Each row has a name. Each piece below is followed by the name of the row it came from, unless a question asks for something else. Each question is about the rows just above it.

R: [186 153 129 102 160 121 123 133 130]
X: [186 153 129 102 160 121 123 133 182]
Z: [139 153 129 113 119 133 125  88 211]
q: [186 153 129 102 160 121 123 133 182] -> X
Shift each entry of [133 125] by +1 times 1: -> [134 126]
Move every entry of [125  88] by +1 step of 1. -> [126  89]
Which row holds [153 139] read backwards? -> Z

G: [100 149  97 104 150 195]
Y: [ 99 132  93 153 174  56]
U: [ 96  93 128  74 132 158]
C: [ 99 107 143 180 164 128]
M: [ 97 133  67 165 102 148]
W: [107 127 194  56 125 121]
T: [ 95 107 127 195  42 129]
K: [ 94 110 108 129  86  92]
J: [103 152 118 106  80 109]
N: [104 125  68 165 122 155]
P: [ 95 153 122  89 100  55]
Right after [108] comes -> [129]
Right after [68] comes -> [165]
q: [ 94 110 108 129  86  92] -> K
The row with [ 97 133  67 165 102 148] is -> M
Right after [149] comes -> [97]
Which row holds [195 127 107] read backwards? -> T
Right after [103] comes -> [152]

L: [158 116 136 156 151 112 130 105 117 156 157 129 139 110 155 113 166]
B: [130 105 119 156 157 129 139 110 115 140  90 146 159 151 109 111 159]
D: [116 136 154 151 112 130 105 117 156 157 129 139 155  92 191 145 160]
V: [144 122 121 174 147 112 127 120 123 131 126 139 157 162 106 135 134]
Q: [158 116 136 156 151 112 130 105 117 156 157 123 139 110 155 113 103]
F: [150 110 120 186 201 137 133 118 137 131  80 165 154 159  94 136 146]
S: [157  95 117 143 124 130  98 156 124 146 128 154 139 122 143 114 152]
Shift each entry of [113] by -1 times 1: -> [112]
[139 123 157 156 117 105 130 112 151 156 136 116] is which row, read backwards? -> Q
Which row holds this, read backwards? [110 139 123 157 156 117 105 130] -> Q
Shift each entry of [133 118 137] by -1 times 1: -> [132 117 136]
What comes right after [80] in the named rows? -> [165]
What comes right after [145] in the named rows? -> [160]

zeti: [136 172 136 171 148 107 114 153 112  95 109 144 135 152  56 112 104 157
 154 136 172 136 102 147 107 114 104 211 129 126  67 184 144 112 122 109
 184 154 107 118 152 149 142 200 123]
buli: [112 109 168 103 117  80 132 172 112 143 106  86 127 166  97 168 100 131
 124  84 123 144 152 125 167 123 139 114 138  99 146 141 175 121 160 138
 136 151 141  98 136 142  82 130 110]
bipap: [116 107 170 105 119  74 126 177 108 151 110  81 119 162  88 165 104 139
 130  81 120 148 158 116 173 136 143 123 138  97 152 142 175 121 170 132
 137 148 137  98 135 145  76 129 112]
ziro: [130  90 124  90 125 204  99 153 112  95 109 144 135 152  56 112 104 157
 154 136 172 136 171 147 107  68 104 211 129 126  67 184 144 112 122 109
 184 154 107 118 152 149 142 200 123]
Shift each entry of [129] by -1 times 1: -> [128]
Shift each entry of [110] by -1 times 1: -> [109]
Right after [167] comes -> [123]
Which row holds this, read backwards? [ 68 107 147 171 136 172 136] -> ziro
Shift each entry of [153] by -1 times 1: -> [152]
Move every entry of [ 97 168] by -1 step of 1. -> [ 96 167]

sorod: [117 130 144 132 139 110 129 142]
Nuf: [128 132 110 139 129 132 144 142]
Laku: [134 127 160 108 133 127  67 137]
Mufo: [126 133 126 131 133 135 112 157]
Lozi: [126 142 120 109 138 130  94 109]
bip: [144 117 138 103 116 106 140  34]
Which row holds [142 144 132 129 139 110] read backwards? -> Nuf
[133] with +1 step of 1 on every entry: -> [134]

Tipu: [146  84 119 135 120 141 146 119 144 122 142 137 138 135  98 117 143 158
  93 117  83 123 100 108 126 134 132 136 123 126 131 111 138 132 134 133
 139 145 134 114 109 111 153 138]
Kel: [ 91 101 119  52 104 140 136 164  77  99 106 122 185 202 146  88 117 117
 191 136 152 141 204 108 114 122 161 122 154 120 106  76 178 143 140 143
 118 178 141 135  89 132 128 115]
Dos: [126  81 105 136 115 134 147 106 152 139 131 134 136 156 115 126 171 127
 111 139 104 112 116 110 105 120 136 135 130 133 130 135 152 141 130 136
 127 147 139 101 119 110 140 148]
Dubas: [149 177 133 160 156 118 140 131 150 120 124 132  76 110 151 118 124  91
 133 172 174 171 115 140 115 130 138 130 121 137 151 151 137 120 134  78
 148  47  99 124 190 154  70 166]
Zizo: [ 97 124 113 119  97 119 126 119 118 155 123 114 148 172 138 129 165 117
 164 138 129  79 150 129  89 110 149 114 131 132 135 155 142 143 136 143
 104 144 155 122 122 109 124 133]
raz: [ 97 177 119 153 107 110 103 101 130 168 121 119 129 159 150 156 147 103
 166 153 164 118 156 142 109 101 126 120 126 119 143 182  96 114 137 136
  88  84 153 123 124 116 101 130]
tiza: [ 91 101 119  52 104 140 153 164  77  99 106 122 185 202 146  88 106 117
 191 136 152 141 204 157 114 122 161 122 154 120 106  76 178 143 140 143
 118 178 155 135  89 132 128 115]
tolo: [137 117 113 157 141 117 144 101 169 142 124 134 104 122 127 137 160 106
 116 148 140 143 114 112 107 122 135 132 132 140 143 149 145 140 121 113
 137 101 114 103 164 132 121 157]
Move every entry of [138] by +1 step of 1. -> [139]
Which row holds [ 97 124 113 119  97 119 126 119 118 155 123 114 148 172 138 129 165 117
 164 138 129  79 150 129  89 110 149 114 131 132 135 155 142 143 136 143
 104 144 155 122 122 109 124 133]? -> Zizo
Which row holds [142 122] read backwards? -> Tipu
Which row holds this, read backwards? [113 121] -> tolo
The entry that follows [100]: -> [108]
What comes right after [96] in the named rows? -> [114]

bozur: [217 128 195 127  68]
Balaz: [167 160 100 180 122]
vom: [156  95  66 100  42]
Lodos: [140  91 158 196 154]
Losul: [177 113 119 119 148]
[196 158  91] is which row, read backwards? -> Lodos
Which row holds this, read backwards? [127 195] -> bozur
[154 196] is which row, read backwards? -> Lodos
Shift each entry of [66] by -1 times 1: -> [65]
Right after [196] comes -> [154]
Which row holds [180 100 160] read backwards? -> Balaz

lasur: [ 86  52  95 121 113 135  89 120]
Rin: [ 88 144  84 146 122 124 145 139]
Dobet: [152 102 124 166 145 124 139 122]
fen: [108 118 126  63 100 129  93 149]
mulo: [ 86  52  95 121 113 101  89 120]
Rutot: [108 118 125  63 100 129  93 149]
giz: [120 155  93 133 108  96 104  85]
[86 52 95] with +1 step of 1 on every entry: -> [87 53 96]
Which row holds this, read backwards? [122 139 124 145] -> Dobet
Shift each entry of [124] by -1 times 1: -> [123]

Mudul: [117 182 168 118 191 163]
vep: [151 145 168  67 228 143]
libu: [ 89 108 168 118 182 171]
mogo: [ 89 108 168 118 198 172]
[108] with +1 step of 1 on every entry: -> [109]
Shift each entry of [168 118 191] by -1 times 1: -> [167 117 190]
Which row holds [182 118] read backwards? -> libu

gafur: [ 86 181  88  87 181  85]
benab: [148 123 137 139 131 144]
budak: [ 73 199  64  65 208  70]
Mazat: [141 130 133 134 135 138]
zap: [109 152  98 100 158 105]
[123 137] with +1 step of 1 on every entry: -> [124 138]
Move every entry of [86] by -1 step of 1. -> [85]
Which row holds [133 130 141] read backwards? -> Mazat
The entry that follows [88]: -> [87]

Niz: [127  51 115 105 135  99 191]
vazel: [180  30  85 123 139 138 131]
Lesed: [127  51 115 105 115  99 191]
nik: [120 128  69 139  68 124 101]
bon: [120 128  68 187 142 176 130]
What comes right after [69] in the named rows? -> [139]
Where do [120 128  69 139  68 124 101] appear? -> nik

dep: [133  97 123 139 148 118  86 156  94 117]
kavel: [114 169 102 138 198 118  98 113 138 149]
kodi: [119 146 185 105 135 118 122 109 153  60]
Bidig: [120 157 107 121 202 118  94  97 165 134]
Mopu: [120 174 122  98 202 118  98 104 185 121]
faru: [136 129 160 128 150 118  89 114 171  90]
gis: [122 146 105 135 185 118 109 119 153 138]
sesag: [155  80 119 155 131 118 103 157 119 156]
Nal: [135 108 160 137 144 118  99 149  93  95]
[118 144 137 160 108] is which row, read backwards? -> Nal
Which row holds this, read backwards? [153 119 109 118 185 135 105 146 122] -> gis
Shift each entry of [155] by +1 times 1: -> [156]
Shift each entry of [128 150 118  89] by +1 times 1: -> [129 151 119  90]
The entry that follows [169]: -> [102]

gepo: [ 74 132  55 114 118 170  86 176 119 133 101 161 129 149 159 176 122]
ribos: [ 74 132  55 114 118 170  86 104 119 133 101 161 159 149 159 176 122]
beg: [139 159 164 120 150 131  93  71 141 151 190 107 116 114 142 135 124]
komo: [122  91 155  98 107  67  84 104 124 108 177 163 141  97 139 115 135]
Bev: [ 70 113  75  91 111 141 108 202 112 161  84  87 137  95 149 179 181]
[177 108 124 104  84  67 107  98] is which row, read backwards? -> komo
Right after [120] comes -> [150]
[149  95 137  87] is which row, read backwards? -> Bev
[177 163 141] with +1 step of 1 on every entry: -> [178 164 142]
Which row holds this, read backwards? [131 150 120 164] -> beg
Move every entry of [133 101 161] by -1 step of 1. -> [132 100 160]

kip: [175 153 168 155 109 105 193 144  85 127 123 207  67 128 130 169 144 142
 117 140 153  92 152 106  66 139 138 131 170  89 180 126  97]
tilit: [155 154 142 116 113 169 170 159 114 186 153  92  88 127 105  98 106 120
 105 151 159 124 190 141 102  95 155 120 138 158 107 115 167]
rogo: [101 178 107 113 141 101 164 153  98 148 109  99 142  83 156  74  89 133
 127 118 157 114  70 115 172 130 125 127  69 112 104 131 138]
Rogu: [ 91 102 130 181 104 155 149 142 193  75 125 130 128  91 102 130 181 104
 155 151 142 116 113 127 123 114 131 119 149 162 133 198 123]
pimig: [118  89  86 126  83 158 118 100 193  75 125 130 128  91 102 130 181 104
 155 151 142 116 113 127 123 114 131 119 170  89 180 126  97]
kosol: [147 162 132 137  42 129 202 129 136 123 114 165  75  98 123  66 125 115
  77 113 179  67 183  86 160 113 139 132 176 108 164 125 136]
[118  89  86 126  83 158 118 100 193  75 125 130 128  91 102 130 181 104
 155 151 142 116 113 127 123 114 131 119 170  89 180 126  97] is in which row? -> pimig
Shift each entry of [92] by +1 times 1: -> [93]

pabu: [136 193 145  70  87 173 187 102  58 133]
vikiv: [136 193 128  62 119 195 143  59 110 198]
kino: [137 191 113  66 154 189  89  72 181 172]
Fonet: [136 192 125  63 124 196 134  71  81 180]
zom: [125 136 192  63 124 196 134  56 120 201]
puvo: [136 115 147  98 170  77 182  72 186  64]
lup: [137  99 178  60 200  70 165 112 121 163]
Vof: [136 168  63 180 119  87 199  65 150 157]
tago: [136 193 128  62 119 195 143  59 110 152]
tirir: [137 191 117  64 144 194 104  62 162 190]
The entry that follows [113]: -> [66]
[125 192 136] is which row, read backwards? -> Fonet

E: [ 35 118  73 218  58 130 106 161 113]
A: [ 35 118  73 123 168 147 129 109  70]
H: [161 197 171 123 129 168 147 150 182]
Move every entry of [129] by -1 step of 1. -> [128]
Which row holds this, read backwards? [161 106 130  58 218  73 118  35] -> E
Which row holds this, read backwards? [147 168 129 123] -> H
[161 106] is which row, read backwards? -> E
Move every entry of [150] by -1 step of 1. -> [149]

rito: [119 114 143 102 107 111 152 140 110 165 139 146 140 149 156 105  98 186
 139 168 162 149 167 156 148 148 145  83 127  89 174 166 127 156 141  77
 129 156  83 157 101 144 118 149  68 133  81 146 121 129 116 124]
Tavum: [122 123 138 156 127 111 173 140 110 165 117 129 135 141 126  71 207  96
 123 162 120 149 110 148 204 141 119 100 126 179 173 183 142 125 141  78
  94 118  93 161 135 113 111 149 127 141 114 137 121 146 120 145]
Dugu: [111 114 129 108 116 102 152 139 110 167 120 129 140 149 156 103 108 164
 154 162 143 149 189 150 148 148 136  70 126  89 173 166 117 156 141  65
 119 156  92 120 151 133 112 157 113 141 114 146 135 147 114 124]
dez: [ 91 140 106 134 119  88 142 142 164 165 149 113 140 103 168 122 120 132
 139  97 136 117 115 160 130 166 125 110 147 122 136 153 127 156 155 129
 119 168  72  87 134 133 112 120 113 103 163 149 121 146 116 124]
rofas: [119 114 143 102 107 111 152 140 110 165 139 146 140 149 156 105  98 186
 139 168 162 149 167 156 148 148 145  83 127  89 174 166 127 156 141  77
 126 156  92 108 149 133 112 149 113 141 126 139 121 138 114 124]
reku: [119 114 143 160 143 111 192 125 110 159 125 129 139 144 140  88 199 130
 127 146 111 149 133 141 197 142 136 119 109 166 173 190 150 114 141  77
  82 121 101 120 110 119 106 136 130 168 114 135 121 160 129 156]
Which row holds [140 129 120 167 110 139 152 102] read backwards? -> Dugu
Shift each entry of [138 114] by +1 times 1: -> [139 115]

fazo: [102 127 131 126 127]
Sof: [125 128 128 128 128]
ver: [135 130 130 128 129]
fuva: [138 186 143 138 133]
sirun: [137 206 145 143 134]
vab: [ 73 114 142 119 127]
Which row holds this, read backwards? [128 128 128 125] -> Sof
The entry that follows [73]: -> [114]
Shift each entry of [ 73 114 142] by +1 times 1: -> [ 74 115 143]
Which row holds this, read backwards? [114  73] -> vab
Which row holds this, read backwards? [128 130] -> ver

